Each row has a name. Each question is about the rows just above it.

[135 126  96 124 123 145] : Pab
[108 153 148  85 122  99] : Dol
[127 117 182 120 104 124] : roro
[181  80 178 102 128 171] : Mipu
[100 171 121 128 121 125] : kore
[ 54  99  98 182 147 112] : Befi
[130 115 176 148 137 178] : puvug
[120 122 106 139 132 187] : fuvud
[135 126 116 124 123 145] : lom
[124 120 134  80  51  77] : Lodu
Among the named rows, does one hold [100 171 121 128 121] next to each other, in this order?
yes
Among the named rows, does one hold [53 99 98] next to each other, in this order?
no
Does one of the named rows hold [ 85 121  99] side by side, in this order?
no

[147 101 116 146  96 137 104 139 152 152 108  95 104 103 148 143 155 106
 105 113 123  99 100 104 105 157 101 107  99] = deti
[103 144 116 102 151 105 142 100  92  95 135 119 149 146 102 101 152 149
 149 129 141 151 150 141 147 101 146 143 153] = Varad
[138 148 100 133 150 135 142 137 137 136 147 107 147 147 135 139 102 145
 147  96 107 149 149 142 147 131 145 149 149] = duk
[132 164 177 127 159 143 162 146 134 127 159 224 140 145 124 138  57 132
 137 153 129 143 141 160 139 100 155 136 143] = Veba
[133 110 158 134 103 133 113 135 136 136 112 155 104 107 136 132 140 106
 106 152 142 101 103 112 107 135 105 106 104] = Feze
Does one of the named rows hold [158 134 103 133 113] side by side, in this order?
yes
Among the named rows, does one hold [ 95 135 119 149 146] next to each other, in this order?
yes
Among the named rows, does one hold [144 116 103] next to each other, in this order?
no
Is [102 146 149 119] printed in one of the named rows, side by side and in this order?
no

[128 173  83 162 167 161  83  81  93 132 174 177] = lupi
[113  89 169  96  93  94 177 179 158 144  82  89] = rafes
[162  82  68  92 175  87 183 183  84 118 180 171] = niv
[121 179 181 173  98 174  58  66 168 110  92  89] = Benis
[205 116 148 113 114 111 126 136 124  33 110 113] = geri
[195 171 144 166 114 167  63  58 124  47 118 116] = nonog
[188  66  99  75 145  76 199 196 106  71 145 147] = Lagu
[136  78 159  89 104  82 194 202 156 118  92  87] = mul
[203 101  98  94 157  96 159 164  99  36 151 154] = vur
[176 104 171 107  93 106 159 161 159  60  79  85] = vule
Does one of the named rows hold [118  92] side by side, in this order?
yes
Is [196 106] printed in one of the named rows, side by side and in this order?
yes
Among the named rows, does one hold [124  33] next to each other, in this order?
yes
Does one of the named rows hold [ 66 168] side by side, in this order?
yes

[109 104 130 129  92  91 148 130 129 127 128 105] -> Pak
[109 104 130 129  92  91 148 130 129 127  89 145] -> Movud
[109 104 130 129  92  91 148 130 129 136 122 150] -> timis
[109 104 130 129  92  91 148 136 135 143 118  99] -> bip
Does one of the named rows hold [136 129] side by side, in this order?
no
Among the named rows, does one hold [127  89] next to each other, in this order?
yes
Does one of the named rows hold [127  89 144] side by side, in this order?
no
Does one of the named rows hold [129 127 129] side by side, in this order?
no
Does one of the named rows hold [130 104] side by side, in this order?
no
Among the named rows, does one hold [104 129 129] next to each other, in this order?
no
Among the named rows, does one hold [143 118] next to each other, in this order?
yes

[127 131 128 140 130 128 123 132 124 126 131 122 132 125 139 145 134 138
 124 147 132 137 114 114 121 141 129] : lum
[157 117  92 120 133 197 163 103 142 143  94 143  85  95 161 131  86 185
 169 176  80 123 112  88  56 134  93] : muf
[112  87  92 184  85 157 145 186 123 156  76 152 163 157 155 117 153 173
 161 185 109 132  81 112  96 146 143] : puvig
[ 50 117  92 120 133 197  88 103 142 143 130 143  85  95 161 131  86 185
 169 176  80 123 112  88  56 134  93] : vose
[129 134 122 133 114 128 132 135 130 130 127 121 133 115 131 140 124 128
 120 134 135 139 119 120 125 135 126] : gilu
Is [117 153 173] printed in one of the named rows, side by side and in this order?
yes
Is [120 132] printed in one of the named rows, side by side and in this order?
no
Is [147 143] printed in one of the named rows, side by side and in this order?
no
Among the named rows, does one hold [161 131  86 185 169] next to each other, in this order?
yes
Among the named rows, does one hold [123 132 124 127] next to each other, in this order?
no
Among the named rows, does one hold [122 134] next to each other, in this order?
no
Is [128 124 140] printed in one of the named rows, side by side and in this order?
no

[126 153 122  82 120 136 130] : rala
[112 163 105 112 123 152 116] : Gekis
[128  98 161 157 120 101 152] : suli
[126 141 125  59 105 134 127] : bubeb
[148  77 140 122 129 109 127] : Vono
[126 160  94  62 125 158 105] : kora
Among the named rows, does one hold [ 94 160] next to each other, in this order?
no
Among the named rows, does one hold [136 120  82 122] next to each other, in this order?
no
Is [123 152] printed in one of the named rows, side by side and in this order?
yes
Among the named rows, does one hold [125  59 105] next to each other, in this order?
yes
Does one of the named rows hold [123 112] side by side, in this order?
no
Does one of the named rows hold [140 122 129 110 127] side by side, in this order?
no
Is [112 123 152 116] printed in one of the named rows, side by side and in this order?
yes

[145 123 140 125 120 133 133 120 148 126 115 131 134 128 131 113 118 127
 135 126 138 146 125 107 121 122] : soka
[119  97 108 166  97 120 177 109 136 147 115  97 136  87 163 136 126 152
 159 142 119 137 123 133 140 119] : Pegi
[ 99 119 122 176 145 122 121 150 143 116  83 126 160 148 113 166 121 157
 149 147  91  70  91 106 200 122] : Robu
[ 99 119 122 176 145 122 121 150 143 116  83 126 160 122  92 121 117 137
 150 126 135 119 114  74 185 107] : dab
[118 137 113 150 131 145 133 145  91 111 133 122 122 134 124 144 133 120
 130 121 107 107 138 140 151 109] : gadam
[118 114 124 175 128 130 146 131 139 122  90 117 155 120 114 116 113 144
 160 122 130 128 120  90 169 109] : suger
[120 120 135  97 135  91 118 104 154 167 145 129 129 121 130 118 132 155
 120 134 148 134 118 150  94 182] : nofa
[148 133 130 125 112 171 124 153 109 100 138 119 121 126 144 123 129  97
 121 119 126 150 150 131 110  97] : lef
Is [122 121 150 143 116] printed in one of the named rows, side by side and in this order?
yes
Does one of the named rows hold [120 133] side by side, in this order?
yes
Among the named rows, does one hold [122 121 150 143] next to each other, in this order?
yes
Is [155 132] printed in one of the named rows, side by side and in this order?
no

[178 130 208  60 173 142 174 133 148] = Sogam
[184 131 216  56 177 144 178 135 152] = pilus
[142 128 151 107 142 132 141 129 133] = vora
[178 130 207  60 173 142 173 133 147] = soked
[184 131 216  56 177 144 174 137 155] = Gosuz
[177 129 207  60 174 141 173 132 146] = demem
[182 132 211  63 172 145 176 137 154] = zotu
[138 127 146 108 141 130 138 127 129] = rekid
[177 129 207  59 174 141 173 132 145] = gobap
Is [174 133] printed in one of the named rows, side by side and in this order?
yes
Is [ 63 211] printed in one of the named rows, side by side and in this order?
no
Among the named rows, does one hold [131 216] next to each other, in this order?
yes
Is [176 129] printed in one of the named rows, side by side and in this order?
no
Does one of the named rows hold [132 173 141] side by side, in this order?
no
Among the named rows, does one hold [142 173  60] next to each other, in this order?
no
Is [136 155] printed in one of the named rows, side by side and in this order?
no

[153 101 149 170 179  85  58 133 158 114 115 116 161 166 140 158 120 114
  94 112 154  88 153 145 109 107 161 133 209 167  89 151 104  98 105 168
 124 157 148 131 137 124 146 216 174  96] = Kones
[127 106 129 170 169  54  64 129 129 105 101 138 148 171 154 135 136 116
  93 102 167  76 153 159 116 119 148 122 194 142  83 152 105 106 115 153
 128 143 156 134 141 131 146 193 156  90] = tutin
[ 71 133  84 140 117  38 120 120  65 100  88 179 107 153 166  81 166 130
 117 100 167  87 135 169 140 151 106 102 113  78 102 137 123 139 145 101
 136 102 155 138 142 145 134  96  95 103] = Non
[153 101 149 170 179  85  58 133 158 114 115 116 161 166 140 158 120 114
  94 112 154  88 153 145 109 107 161 133 209 167  89 151 104  98 105 168
 124 157 148 131 137 124 146 216 147  96] = Kivi
[187 113 175 133 157 191 108 137 194 147 159  79 159 121  99 181  92 121
 125 147 103 149 131  98 110 100 160 153 172 187 137 129 123 107 105 167
 119 161 112 121 119 112 129 189 174 138] = dob
[153 101 149 170 179  85  58 133 158 114 115 116 161  90 140 158 120 114
  94 112 154  88 153 145 109 107 161 133 209 167  89 151 104  98 105 168
 124 157 148 131 137 124 146 216 147  96] = Saz
[129 102 131 177 177  45  52 130 132 102  98 137 153 178 157 139 136 114
  87  99 172  69 157 163 113 116 153 122 206 147  76 156 101 101 112 158
 127 147 160 135 143 131 149 206 162  84] = beva
[138  99 138 179 182  52  47 131 142 104 101 130 158 179 153 147 131 113
  86 101 170  70 158 160 110 112 158 125 215 156  76 156  99  98 108 165
 126 152 159 134 142 129 150 217 170  84] = vuf
[123 152 122  84  83 198 197 126 119 150 153 123 104  84 104 115 123 141
 164 153  90 180 102  99 143 140 104 132  55 107 174 103 153 153 144  98
 129 109 100 122 115 126 109  54  94 167] = Kuve
Among the named rows, does one hold [112 154  88] next to each other, in this order?
yes
Does one of the named rows hold [136 135] side by side, in this order?
no
Does one of the named rows hold [142  83] side by side, in this order?
yes
Among the named rows, does one hold [170  70] next to each other, in this order?
yes

[126 146  56 101 153 107 100 139  88 125  93 119 114 114  73  82 119 104
 133 132 144 159  93 121 134 106 144  72  73 122 144 144 105 106 126 103
 152  87 124 109 118 105 171 126 119 139 121 110 134 112 116  96] : bog
[126 146  56 101 153 107 100 139  88 125  93 119 114 114  73  82 119 104
 133 132 144 159  93 121 134 106 144  72  73 122 144 144 105 106 126 103
 152  87 124  84 119  75 115 105  52  94 125  97 152 117  71  79] : gav
[126 146  56 101 153 107 100 139  88 125  93 119 114 114  73  82 119 104
 133 132 144 159  93 121 134 106 144  72  73 122 144 144 105 106 126 103
 152  87 124  84 119  75 115 105  52  94 125  97 152 117  71 167] : bated
Does one of the named rows hold [133 132 144 159  93] side by side, in this order?
yes
Does one of the named rows hold [103 152  87 124] side by side, in this order?
yes
Among the named rows, does one hold [ 87 124  84] next to each other, in this order?
yes
Among the named rows, does one hold [ 94 125  97] next to each other, in this order?
yes
Among the named rows, does one hold [126 104] next to each other, in this order?
no
Is [ 93 159 144] printed in one of the named rows, side by side and in this order?
no
Does one of the named rows hold [114  73  82 119 104] side by side, in this order?
yes

[143 147 144 135  73 146 133  69  95 152  67 127 143 140 145  64  93 138
  78  76 136 127 131 127  93  98  92 121]  ritib
[143 147 144 135  73 146 133  69  95 152  67 127 143 140 145  64  93 138
  78  76 136 127 131 127 149 155 150 161]  Merev
[188 149  67  90 189  65  84 163 119 123 155  80 189  71 199 149 133 102
 145 176 200 108  99 176 187 164  67  92]  Fuf
[115 108 110  87 120 106  79 108 102 180 105 155 128 172 118 109 114  73
 116 120 114 168 156  92 111 154  99 164]  vuv
[120 100  74  67 174  70  62 184 163 138 167 121 135 108 130 193 160  74
 172 188 122 157 149 104 130 137  78 121]  Nunek
[198 161  90 116 161 100 122 115 128  84 107  66 202  70 196 113 115 138
  98 134 201  83  82 187 201 156 102  87]  ninid
[ 76  87 123  93 129 110  84 144 135 169 156 177  74 180  83 160 139  57
 171 144  80 188 182  73  89 123  97 170]  zisa
[143 147 144 135  73 146 133  69  95 152  67 127 143 140 145  64  93 138
  78  76 136 127 131 127 163 163  83 164]  mez
Among the named rows, does one hold [ 64  93 138  78] next to each other, in this order?
yes
Does one of the named rows hold [147 143] side by side, in this order?
no
Among the named rows, does one hold [188 122 157 149 104] next to each other, in this order?
yes

